128 stands for zero in the data rows.
Here are some numbered points:
[139 144  71 117 151 110 143 146 120 185 113 127 102  93  95 143] 0
[162 123  39 107 155 118 138 129 131 125 109 127 123 118  90 176] 1
[175 137 145 125 147 117 173 185 133  78  92  68  93 105 135 122] 2
[130 115 105 120 104 159 100 122 134 143 152 165 125 133 131 144] 3
[111 136 150 117 130 147 129 163 131 131 147  89  92 122 121 112] 4
[ 89 159 132 130 171 138 140  97 139 130 107 119 152 128 123 146] 5
[ 60 145 204 131 123 144 142 125 102  60 133  54 155 179 135  94] 6
[143  92 170 151 105  92 117  87 124  37 125 162 195 194 144 103] 7
[172 114 116 129 126 113 139 166 118 101 127 130 121 121 147 113] 8
[133 124 123 113 123 135 123 140 143 149 124 136 130 105 131 145] 9
[136 103 177 131 114 111 119 101 120 131 115 144  99 133 134  98] 10
[149 160 110 152 141  98 169 165 104  54 116  81 159 152 118  77] 11
[155 137  81 132 158 139 183 183 114 111  77  71 107 115  97 141] 12
[148 113 157 126 119 129 123  96 129  80 113 144 166 134 148 128] 13
[143 105 120 122 121 132 112 128 137 126 153 164 137 130 126 143] 14
[148 136 165 110 146 110 139 124 129 125  95  97  94 100 137 126] 15
[137 116  81 123 137  96 154 170  94 117  96 123 124 151 117 139] 16
[177 125 101 112 123  75 128 125 131 186  84 131  77  99 118 138] 17
[137 134  74 112 139 125 101  83 142 199 112 183 104 105 114 167] 18
[157 134  83  97 199 138 164 167 144 128  99  77  94 106  83 193] 19
[ 95 138  94 119 186 102 150 118 138 134  77 103 139 144  90 156] 20
[ 95 120 158 128 146 138 142 166 114  37 145  62 148 165 128 120] 21
[ 91 128 135 138  48 161 103  81 121 164 149 188 125 121 123 138] 22
[ 98 148 136 121 128 134 139 152 124 159 133  97  98 118 127 110] 23
[148 149  40 120 166 132 161 145 113 177  93 121  94  93  80 175] 24
[125 106 205 127 130 133 115 127 134  82 141 117 139 154 154  94] 25
[119 111 174 138 122 114 115 111 137 107 120 111 137 156 142  87] 26
[113 146 125 119  87 104 119 164 116 154 172 127 115 114 143  92] 27
[114 136 102 129 144  94 132  98 136 148 125 146 148 125 142 148] 28
[134 118 160 106 127 135 110 115 137 150 120 120  99 106 144 117] 29
[119 131 169 125 129 136 122 159 127 111 163 106 128 136 138 111] 30
[160 138 142 140 112 125 114 112 130 145 144 145 126 135 141 133] 31
[148 116 122 124  92 136 131 158 115 123 142 137 118 115 135 132] 32
[126 119  81 127 123  86 131 146 116  99 124 132 146 158 116 124] 33
[129 101 128 128  50 125 105  99 120 165 149 187 116 130 140 122] 34
[217 145 177 131 109  89 184 192 115  43 104  63 113 101 187  62] 35
[138 122 160 142 120 108 136 129 121  90 125 121 146 133 147  85] 36
[107 125 165 139  74 141 135 138 112  90 137 129 143 145 152 101] 37
[142 152  65 116 157 130 137 128 125 151 115 113 102 106  97 157] 38
[149 114  96 116 131 120 145 160 128  86 118 106 118 120 128 139] 39
[145 112 151 103 133 131 111 117 137 149 114 120  88 108 131 125] 40
[189 134 154 124 136 119 157 176 119  64 120  96 103 112 149  98] 41
[117 123 103 127  96 146 121  98 139 146 133 160 127 135 123 133] 42
[ 89 140 116 121 146 163 113  97 131 189 144 154 128 134 106 133] 43
[ 91 162 119 129 171 139 133 119 130 170  97 110 113 130 112 118] 44
[146 129  70 134 127  92 137 133 117 168 120 144 105 129 102 151] 45
[119 172 106 125 117 107 145  96 122 214  99 124  81  95 108 129] 46
[168 110  77 112 116 119 133 146 114 152 117 130 113 109 112 154] 47
[122 131 166 136  97 151  97  94 162 124 216 178 170 127 149 149] 48
[106 139 122 153 124 131 133 164 110 130 126 121 139 132 138 126] 49
[ 93 159  94 150 174 157 127 100 143 189 129 136 141 138  99 151] 50
[111 111 136 130 135 151 101 118 137 169 142 145 129 135 126 128] 51
[134 142  93 115 111  97 130 130 120 166 124 125  97 107 130 125] 52
[108 125 148 147  79 143  87  98 136 167 166 172 132 121 148 126] 53
Which two points above are nearest to each new point by angle? Their numbers follow each, nearest first.
[167 122 103 118 138  96 132 109 129 152  92 124 106 114 125 128] >> 17 52
[119 139 156 129 145 152 135 154 128  41 132  81 159 140 151 131] >> 21 6
[182 132 118 145 100  70 146 129 115  84 125 167 163 138 146 129] >> 7 8
[133 124  84 128 116 141 116 103 131 179 115 167 113 119  97 144] >> 18 42
[144 135 120 125 137 134 119 102 163 127 146 144 125 125 124 128] >> 48 14
[185 122 134 119  93 117 136 174 116 104 143 121 100 101 151 106] >> 8 32
[ 86 143 149 128  95 119 123 138 106 157 169 112 107 134 144  85] >> 27 23
[135 166  78 144 148 128 169 137 125 163  78 110 108 108 101 145] >> 24 38
[ 91 159 140 132 119 126 123 131 125 167 147 121 121 130 134 117] >> 23 27
[132 115 127 144 122  96 139 146 111  88 122 100 131 145 136 123] >> 11 21
[171  93 125 106 136 133 102 136 158 106 152 140 126 122 139 135] >> 14 8
[130 130 142 118 130 136 146 114 121 119  93  97  98  97 122 138] >> 15 2
[101 103 136 125 167  98 155 153 106   0 129  73 202 212 109 142] >> 21 11
[ 86 152 122 128 201 187 141 141 151 153 104  84 124 140  98 154] >> 44 5
[130 116 168 135 113 107 127 121 114 125 114 134 116 139 139 102] >> 10 26
[173 112 127 115 158 124 165 148 134  77  92  95 117 106 125 146] >> 2 39
[ 77 124 160 154  97 141 111 149 107 114 178 144 166 147 140  95] >> 37 30
[165 108 134 117 150 113 122 132 126 112 100 118 126 110 145 131] >> 15 8
[120  77 153 154  36  99  90 105  86  34 196 201 226 201 141  89] >> 7 37
[150  90 156 130 101 106 120 125 113  97 126 152 125 141 151 116] >> 7 10
[139 132  82 112 124 119 151 123 131 141  96 134 105 101 101 151] >> 24 38
[114 129 118 152 107 129 113 104 133 185 141 165 129 136 137 112] >> 53 34
[153 118 122 119 121 126 102 140 123 139 179 155 137 138 130 132] >> 14 3
[118 124 113 123 165 141 109 124 147 136 143 146 143 139 107 145] >> 50 43
[ 70 147 137 137 197 149 128  96 148 146 106 124 152 131 111 144] >> 5 50
[ 76 184 123 146 212 162 164 123 124 178  78  50 125 143  84 107] >> 44 5
[140 149 100 117 128 123 145 161 122 119 117 108 101 112 118 141] >> 12 19
[116  87 159 143 125 136 119 122 119  37 138 125 180 178 122 105] >> 7 21
[164 140 174 140 118 110 156 162 127  58 106  80 133 124 168  64] >> 35 41
[134 133 183 115 161 155 133 120 123 119  91  92 111 111 150 135] >> 15 29
[125 115 117 149 103 101 116 116 105  57 149 164 198 180 120 135] >> 7 33
[124 129  94  99 201 152 130 123 148 125  84 105 113 124  93 181] >> 19 20
[146 111  83 110 143 135 127 121 140 141 134 141 124 123 105 161] >> 1 47
[121 131  57 133 156 128 120  89 130 211 113 165 122 120  91 194] >> 18 50
[134 154  90 128 122 127 119 121 135 186 132 154  99 103 127 146] >> 18 46
[110 132 130 107 159 104 126 151 115  85 127  80 125 155 119 127] >> 21 11
[142  95 170 130 112 135 122 147 130  84 141 118 148 129 144 115] >> 25 36
[146 157  94 142 170 119 195 174 120 125  70  74 117 103 104 158] >> 12 19
[148 104 100 123 108  85 108 100 141 148 120 167 132 117 125 138] >> 18 34
[160 149  96 135 153 116 167 149 131 127  99 106 124 115 128 152] >> 12 19
[150 133 133 138  99 120 134 143 113 135 126 132 107 114 138 115] >> 32 27
[129  93 207 115 137 151 117 136 143  69 174 127 156 165 169 114] >> 25 30
[171 143 189 118 104 111 149 147 123 108 117  92  96 102 163  90] >> 35 41
[119 136 153 142  99 120 131 146 124 114 138 124 138 133 151 112] >> 37 36
[103 151  97 135 195 139 154 157 118 118 110 109 134 149 101 158] >> 20 19
[132 112 121 144  64 107 109 116 120 128 157 166 129 130 132 109] >> 34 53
[113 132 113 115 144 123 126 157 120 164 154 126 134 126 110 144] >> 0 50
[ 96 132 122 142 110 163 122 150 117 155 149 130 117 113 132 125] >> 23 49
[144 116 175 120 143 126 139 111 130  93  74  94 123 110 145 119] >> 15 2
[120 128  79 101 128 129  88 103 143 184 142 182 113 105 118 162] >> 18 3
[132  97 119 140  99 117 119 132  99  94 145 159 165 163 145 140] >> 7 33
[ 99 135 122 124 152 159 105  78 142 189 115 150 129 125 118 124] >> 43 50
[ 80 158  75 139 213 166 137  91 132 196 107 129 133 125  82 166] >> 50 44
[117 128 150 118 139 142 153 146 124 105 109  78 117 108 131 117] >> 2 4
[131 148 146 117 165 133 152 150 127 112 102  63 107 111 122 123] >> 2 15
[140 102 136 132 125 127 108 144 127 104 171 157 152 153 126 139] >> 14 48
[128 119 115 119 130 144 128 152 129 142 154 121 118 117 129 124] >> 4 27
[110  97 179 129 131 149 106 127 132  96 147 129 132 148 144 100] >> 25 26
[123 117  95 106 124 158  92  75 144 196 134 185 109 108 117 158] >> 18 42
[140 106 129 114 126 133 114 103 136 158 101 131  85 106 125 134] >> 40 29
[116 108 128 118 114 132 126 125 126 123 127 125 122 125 124 142] >> 22 3
[170 101 109 122  90 114 135 151 107 120 136 147 115 108 154 144] >> 32 8
[126 120 166 108 163 134 137 162 124  50 114  62 141 132 142 120] >> 21 2
